One turn or mirror swaps these rows in pairs. Which row does each one swap with?
J_590: [-10  -3  -2 -18 -13   6   4   6  22 -26   1  24  -7  -3 -22   7   9 -19
 -22]
J_972: [-24   9  19 -23  10   3   2   3 -10   7 -13 -31  12  24 -15  -9  -7   2
  -5]
J_376: [ 15  20  12  16  -3   9  -6 -28  18   6 -15  17 -27  13   0  10  -7  -6
 -11]
J_345: [ 25 -15  -9   6   9   4  -1   5 -17   7  25  27   9   2   4 -24  -5   9
   9]
J_68: [-21  16  12   4 -25   0  -6 -26  11  -9 -15  -8  -9  18 -20   2  -2 -17
 -23]
J_676: [-23 -13  24  13  30  -9  14  18 -21   2  -6   0 -24   7  11   6  -7   2
   0]
J_882: [  4 -29  16  17   4   0  28   0 -20  -8  11  -7 -24   4  -4   1  -8  10
  18]
J_785: [-21 -11  12 -35  -5   9   5   8   9 -15   0 -21  18   9 -27   1   8   5
 -12]
J_133: [-17   3 -14  11  15 -12 -13  -8 -15   5 -20 -15   9  -4  29  -3  -2  20
   8]
J_302: [ -5   6  -6  -2 -17 -16 -35  -8   8  12 -15 -19   9 -16   1   3   7  19
  13]
J_40: [-19 -14   3 -43   1  -2   3  13   9 -13  -1 -12  18   4 -25  -1  12   1
 -11]
J_577: [ 31  -7  -7   1   8  -2  14  -8  18  -4  -8  27 -31  -8  -7  17   2  -3
  -1]
J_27: [ 15  16  12  10   0   0  -3 -22  17   3 -13  22 -32  11  -1  17  -1  -8
 -20]
J_734: [  5 -19 -17  12  -6  -1   5 -11 -30   6  17   9  14   9  -6 -33 -14   8
   2]
J_879: [-16  -1 -28  17  19  -8   2   8  -9  -6 -20   6   6  -6  37  -5  -7   2
  -1]
J_358: [ 15  10   9  -8  -3   7 -26  12   8  22  19  24  13 -18   3 -15   3  -2
   3]

J_734 swaps with J_879
J_40 swaps with J_376
J_68 swaps with J_590

One turn or mirror swaps these rows in pairs. Which row does each one swap with?
J_513: [-33 -12 -13   9 -31  10 -15  -2  18  17   7   9 -16 -33  -3   4 -28  -6
  16  10  11  -4   7  -3  13  -6 -31  -9  24  -4 -27 -27  -1  25  19   6
  13   5  16 -28   1  17 -17 -10  10 -17  -2  23 -19  26 -18  11  17  -9
 -13   0 -36  14   9  10 -17 -14  37   5  16  -1 -12  -8 -19  -9  10  -4
   5 -10  -9]
J_44: [ 46  13  16 -19   0 -20  -5   6  15   8 -15 -16 -22  36  23  15 -10  23
 -24 -10 -10 -10  -7  22 -14  -6  -8  11 -19  -1 -27  25   0 -13  11 -13
  14 -15 -16 -14  -5 -21  -9 -14  -4   7   3  17  11   3  15 -16  10 -28
 -16   1 -23   4   4  10  -3  11   1  15 -32  15 -40 -21  20 -16 -18 -16
 -10  -6   7]
J_483: [-11   6 -28   6  -4  -8  -9  13  22 -20   5  -4  -1 -28  -1   1   5  12
  16   6  -4 -14  10 -24   0  -3 -27 -17  20   1 -11 -36 -20   4 -28   7
  -9  22  16 -36 -28  16   2 -21  19   5  -5  17   2  -6 -23   6 -13   8
  -7   6 -26  -3 -18   6 -16   7   2  23 -10   5   4  10   3   6  -1  18
  14   9  26]
J_706: [ 22  -8   5   4 -16  11 -25 -20  15  13 -17  -1 -22 -17  20  16  10   3
 -18 -37  16  -5  -5   8 -24   7  -2 -11 -22 -14  14   0   1  -7  40 -11
  49   3   5  10  -1   0   0   6   9   8  15  -1  24 -32   0  10   1  13
  14 -17 -22 -20 -21   1 -34  15   6   6   3  -5 -18 -43  18  -2  12 -27
 -33   8 -28]
J_182: [  0  17 -15  -7  23 -27  -1  19  15 -14 -11 -15  -2   4  -9  -1  -3  26
   0   2 -17 -11   3 -18  -7  -6 -23 -13   0 -12 -23 -10 -12 -23 -27   7
 -23  32   5 -42 -20  -4   1 -15  11   7   3  17   4  -3  -7  -5  -7  -7
  -9   4 -18  -3 -16   3  -7  15  -9  20 -21  17  -7  17  13   4 -21   4
  15  -1  27]
J_897: [ -9   4 -15   2   1 -22   0  11  22 -16   6  -8  -4 -16   6   0  -8   0
  14  10  -2 -14  -1 -31   2 -12 -28 -19  14   3 -12 -24 -19 -11 -31   9
 -18  38   5 -45 -24  16 -12 -13  16  12  -8  18  -4   3  -7  13   2   6
  -4   4 -27  -7 -18   1 -15  -3   7  27 -17  11  -3  16  -5   1  -2  15
  14  10  26]
J_471: [-17  13 -17  -2  13 -23   1  14  17 -11  -4 -12  -7 -14  -7  -4  -5   5
  12  10 -21 -16   2 -21   2 -21 -26 -23  14  -8 -12 -24 -21 -15 -28  19
 -17  39  11 -34 -19   9   0 -11  12   8   7  24   2   7 -10   1  -4   2
  -4   5 -30  -6 -17   6  -8  -1   1  19  -7  13  -1  27   6   6   2   5
  17   8  25]
J_53: [ 15  -5  16   0 -15  10 -17  -7  23  16 -22  -2 -19 -26   7  14  17  -3
 -25 -40  13   0  -7  14 -44  11  -4  -3 -16   0  25   9  -5 -15  37  -2
  29  -7  11  19  -7  -2   4   8   7  11   2  26  21 -17  -8   7 -16   6
  17 -22 -13 -17 -29 -12 -13  17   9   0  -9  -8 -19 -36  20 -12   2 -10
 -27   7 -27]
J_363: [ 46  22   6 -15  13 -27  -3   9  10  -8 -16 -20 -24  31  15   7 -12  29
 -15  -6 -14 -20   1  -1  -9 -11 -12   0 -18 -13 -39  11  -7 -12 -15 -12
   3   4 -12 -38 -20 -16  -8 -27  12   9   8   6  11 -16   7 -18   1 -21
 -11   2 -27   1  -6  15 -14  15 -17  24 -29  16 -24 -10  20  -9 -20 -19
  -1   2  18]
J_532: [-29  -3 -17  -2   6 -15  -9  15  13  -4   7 -15   5 -18 -18   8 -12  -6
   9  10 -11  -2   7 -31   4 -17 -35 -22  15 -15 -12 -27 -15  -3 -21  11
 -18  34  24 -36 -16   6  -5 -11  19  -6  -2  35  -6   4 -15   7  -1  12
 -19  10 -16  -4  -3 -12  -9  -6  10  24  -5   9  -6   5   1   4  -7   5
  28   1  21]
J_807: [-32 -18   0   8 -26   7 -13  -4  16  22  14   5  -7 -38   7  -1 -22 -19
  13   7  16   1   4 -10  14 -11 -28 -11  19   4 -11 -25  -6   9  20   6
  11  13  14 -30  -4  21 -22  -1  15  -9 -13  25 -20  26 -15  26  20   1
  -3   7 -28  -5  -4   6 -18 -21  37  10   3   1 -15 -12 -24 -14   9  -1
   4  -3 -12]
J_319: [-14  11  -5  -2  23 -20   6   7  10  -5  -4 -12   8  -2 -18   1  -8  17
  -1   8 -14  -6   6 -23  -2 -16 -24  -9  13 -16 -25 -13  -9 -22 -20   5
 -16  35  10 -37 -18  -4  -1 -17  13   4   9  28  -5  11 -18  -3   8 -15
 -19  13 -15  -1 -13  12  -1  11  -3  10 -10   8  -9  18  16   7 -22   6
  25  -4  25]
J_186: [ -8 -25   1   7 -35  17 -27   1  12  11   4   7 -23 -53  15  -5 -17 -21
  12 -12  18  -5  13 -12   2 -18 -28  -7  12   5  -2 -19 -13  28  25  -3
  32  -5  13 -26  -5  22 -14  -3  20   5 -12   8  -9  -2 -13  14   5  16
   1  -1 -47  -7   7   0 -41  -3  28   8  10  -4 -16 -18 -15  -3  30 -15
 -21  14 -18]
J_142: [ -9 -23 -15   4 -27  -7 -17  11  13  -1  24  -1  -9 -30  13   4 -22 -13
  24  19   0  -2  12  -7  22 -20 -33  -7  17   6 -21 -34 -24  18  -1  -2
   8   3  13 -27  -4  18 -15 -10  22   3  -8   7 -15  -2 -22  12   4  13
 -13  26 -40  -2   3   9 -21 -11  25  14   2   2 -17  -2 -18   4  21  -1
  -2   5   7]
J_814: [ 39  25  -6 -15  16 -26   0   2  12 -10  -8 -11 -15  35  15  18 -11  26
 -16 -10 -16 -14  -4   7 -10  -8  -4   2 -22 -13 -40  17  -2 -17  -4 -14
  14  -2 -15 -31  -5 -16 -19 -21   4   7  12   7  12  -8  14 -31  10 -18
 -13   2 -17   4  -4   2  -8   8 -11  16 -30  18 -29 -17  27  -7 -20 -19
   2  -8   7]
J_825: [ 17  -5  17 -16  -2  17 -23  -7  11  10 -24 -13 -18  -6   4  17  13   4
 -34 -46  13   7  -4  14 -30   5  -1   8  -6   0   7  14 -17 -26  38  -3
  37 -18   9  10   4  -1 -16   4  24  -5   3   6  19 -22   4   3 -14  -9
  24 -12 -28 -26 -15  -5 -28   6  10  -3 -19  -2 -21 -58  24  -5  -1 -31
 -16   2 -20]
J_852: [ 11   1   4   2 -10  16 -35   0  20  17 -22 -15 -24 -13  25   4   3   1
 -31 -32  14  -3   0   6 -32   1   7  -1  -3  -6  10  13  -1 -16  44  -9
  33 -26  10  -3  -2   4   4  -3  14 -15  -5  19  33 -14   3  -1 -24   6
  18 -12  -7 -27 -34  -4 -30  18   6   6  -6 -10 -30 -39  16  -8  -6 -27
 -30  11 -43]
J_588: [ 31  12  15 -23  11  -6  -6   4  10  -3 -27 -22 -25  33   5  17  -1  26
 -34 -29  -8  -5 -14  16 -22   1  -4   5  -9  -7 -21  25 -15 -36  11  -4
  17  -6 -10 -11   1 -21 -21 -10  12  -1  10   7  17 -11  21 -18   2 -27
   6  -6 -34  -5   2   2 -22   9   4   8 -28  12 -27 -37  27   1 -14 -33
  -6  -7   8]
J_840: [-22 -23 -12   0 -23   1 -18   6  15   7  15  -3 -17 -36   2   8 -28 -24
  19   6   7  -3  10 -20  13 -22 -39 -19  12  -6 -11 -26 -14  26   6   3
  10   7  23 -35  -5  19 -16  -5  21  -9  -9  24 -15   4 -13  15  10  18
 -17   6 -38  -1  18 -12 -30 -14  27  21   4   4 -17 -13 -21  -4  18 -10
   7   7   1]
J_556: [ 29  18   2  -9  11 -23 -11   2  21   1 -27 -23 -29  36  25  14 -14  26
 -34  -9  -6 -17 -10  14 -18 -11   5  -3 -11 -16 -29  28  -1 -31  14 -10
  17 -13 -14 -30  -2 -10  -4 -11   3 -11  12  18  23   0  14 -27   1 -21
  -3  -6 -10   0 -15  11 -17  20  -3  19 -12   1 -39 -17  24  -1 -24 -26
  -8   4  -5]
J_185: [ 28  18   8  -7   7 -25   0  12  13  -6 -28 -21 -29  34  13   5 -14  41
 -31  -9 -10 -16  -6   6 -22   0 -14 -10 -19 -19 -33  21   5 -25   5  -6
   9   8 -16 -32 -10 -23 -16  -7   6  10  13  10  23  -2  28 -24  10 -16
 -13 -20 -28   3  -5   4 -15   6  -3  10 -23  21 -27  -7  19  -2 -17 -20
 -16  -4   2]
J_549: [ 11 -15  13   1 -23  20 -31  -9  13  18  -8   1 -20 -32  14  10   4 -12
 -28 -46  15  -1   4   8 -26  -5  -4   1 -11  -4   9   6  -4  10  46 -10
  49 -17  10   7   1   6  -4   8   4  -3   0   4  12 -18  -7   9  -6   7
  18 -14 -26 -23 -18  -5 -25   4  22   0   1  -1 -13 -39  10 -12   8 -25
 -29   8 -42]
J_59: [ -3 -12  18   8 -20  19 -28 -13  10  30 -18   3 -21 -36  -4   7  -3 -13
 -18 -33  22   6   0   8 -29   5  -9  -7  -9 -13   3   1  -1  -1  52  -4
  36  -7  20   9   0   0  -6   2  19  -4   2  24  12 -11 -23  17  -7   4
  21 -17 -18 -15 -25  -4 -22   4  13  -6  11  -8 -17 -42   8 -14   1 -25
 -21   2 -44]
J_900: [-25 -15  -3   6 -26  11 -19   1  15  26  18  -2 -15 -41   8  -2 -22 -23
  18   4   5   0  13  -4  19 -23 -22  -8  18   2 -10 -28 -12  21  24   5
  25  -1  19 -21   1  27 -18  -2  15 -14 -11  19 -14  16 -14  19   9   4
  -4  17 -43 -11   3  10 -23 -19  27   6   3  -1 -16 -12 -22 -11  20 -14
   0   8 -13]
J_342: [-22   1  -5  11   0  -9 -11  15  10 -10 -32  -3 -30 -25 -18 -11  -5   4
  -9 -11  -5 -10 -18 -18 -26   4 -28 -32   7 -13   4  -7 -11 -17  -9  23
 -16  42  13 -16 -14  -4   6   4  13  19   7  25  17  -7 -11   7 -11  14
  12 -34 -19  -3 -17 -11 -20   8   8  14   9   9   4  19  11  12   5   4
  -7   1  -3]
J_800: [-13 -24   1   7 -35  17 -27  -9  18  22   7   8 -17 -46  11   5 -21 -20
   9 -10  23   3   8   2   5  -7 -22  -6   4   2  -9 -16  -9  21  47  -2
  35 -11  11 -19   6  20 -16   4  15 -10 -11  12 -14   4 -16  19   7   9
   0   2 -38  -5   2   1 -33 -10  30   3  10  -5 -21 -30 -20 -12  19 -21
 -12   2 -28]
J_270: [ 31  22   9 -12  20 -25  -2   7  11  -8 -18 -19 -15  31   3   9  -3  31
 -34 -20 -21 -15  -4   3 -17 -11  -6   4 -12 -17 -33  18  -5 -22  -6  -8
   6  11 -12 -26 -10 -19  -3 -15  -6   6  13   5  12  -7   9 -18   3 -25
  -9  -1 -18   1 -10  12   2  13  -3  16 -26  22 -18   0  31  -3 -29 -14
   3  -3   9]
J_819: [  0  -3   1   8 -13  23 -27  -6  12  15 -16   5 -20 -31   2   6   4  -9
 -20 -35  14  10  -2   3 -35   7  -5  -7 -14 -10  12   2   2  -1  45  -4
  37 -14  23   7   2   2  -7   6  11   0  -3  18  19 -17  -5   3 -11  14
  17 -22 -12 -18 -25 -17 -22   3  12  -6  -1  -2 -14 -43  16 -14   5 -21
 -27  -5 -50]
J_103: [-34 -12 -12  10  -4 -11 -10  16   7  -1   1  -4  -5 -23 -19  -4 -14   2
   8  21 -11   1   1 -16   3  -6 -31 -19  24  -7 -13 -29 -16 -10 -13  16
 -17  33  22 -23  -7   5  -2  -5  20   4   6  27  -6  10 -25  10  -4   7
  -4  10 -18   3 -10   2  -1  -9  20   7   9  11  -6  18  -3  10   2  11
  10  -3   8]
J_562: [ 12  -6   4  -9 -19   1 -14  -6  13  15  34  -8   6 -12  28  12 -19  -7
   8   7   8   3  16   9  25 -20 -13  13   0   1 -32 -17  -6  16  25 -19
  31 -17   2 -26   0  14 -16 -12  16 -12 -10   6 -14  11 -18   8  11 -12
 -23  44 -35 -15   5  19 -16 -11  12  18 -16   1 -35 -36  -8 -15  -3 -13
  12  -5   6]
J_435: [ 10  -6  12   1 -18  19 -22  -8  21  18  -5 -13   0 -30  15  15  13   3
 -22 -34  22   5  11   4 -28   1  -2   0 -20  -9   7  -2   3 -12  55 -13
  51 -18  15   3  -3   3 -10  12  22  -6  -3  10  21 -15  -3   5 -12  11
   4  -2 -21 -29 -34  -1 -23   3   6  -4  -9  -5 -20 -51  13 -13  -4 -20
 -25  10 -32]
J_246: [ 32  17  11 -12  19  -5 -12   2   1  14 -19 -14 -17  41  12   1  -6  35
 -25 -15 -14  -3   2   6  -6   5  -6   6 -17 -22 -26  14  13 -19   8 -11
  16  13 -12 -17  -6 -31   3 -17  -1  -3  16   5  26  -4  18  -9  13 -29
 -14   1 -16  -8  -2  13  -7   9  -4  10 -28  17 -30 -22  23  -9 -22 -18
  -7 -16  -2]
J_110: [  8  -6   6   0 -17  20 -32   6   8   9 -24  -2 -36 -38   7  -9  13  -6
 -17 -43  10  -1   4   0 -31   8  -6  -8   2   1  11   5  -2  -1  23  -2
  24 -12  17   1  -9  -2  -2   2  14   9  -3   8  29 -30  -5  11 -16  21
  26 -27 -24 -24 -26 -13 -33   9  10  -8  -3   4 -17 -24  13  -5  15 -19
 -33   7 -40]
J_870: [ 25  19   8 -18  11 -30   0 -12  12   5  -3 -15 -11  29   7  25  -9  24
 -19  -4 -11  -9   0  18   2 -12   1   6 -15 -13 -50  21  -1 -23  10 -14
  16  -5 -12 -25  -1 -14 -17 -13   3  -4  17   9   2   4  -7 -18  22 -28
 -15  12 -17   1  -9  19  -2   6  -4   3 -16  11 -37 -18  30  -6 -25 -24
  14 -12   9]

J_706 swaps with J_246
J_870 swaps with J_110
J_556 swaps with J_852
J_588 swaps with J_825
J_819 swaps with J_814
J_483 swaps with J_513

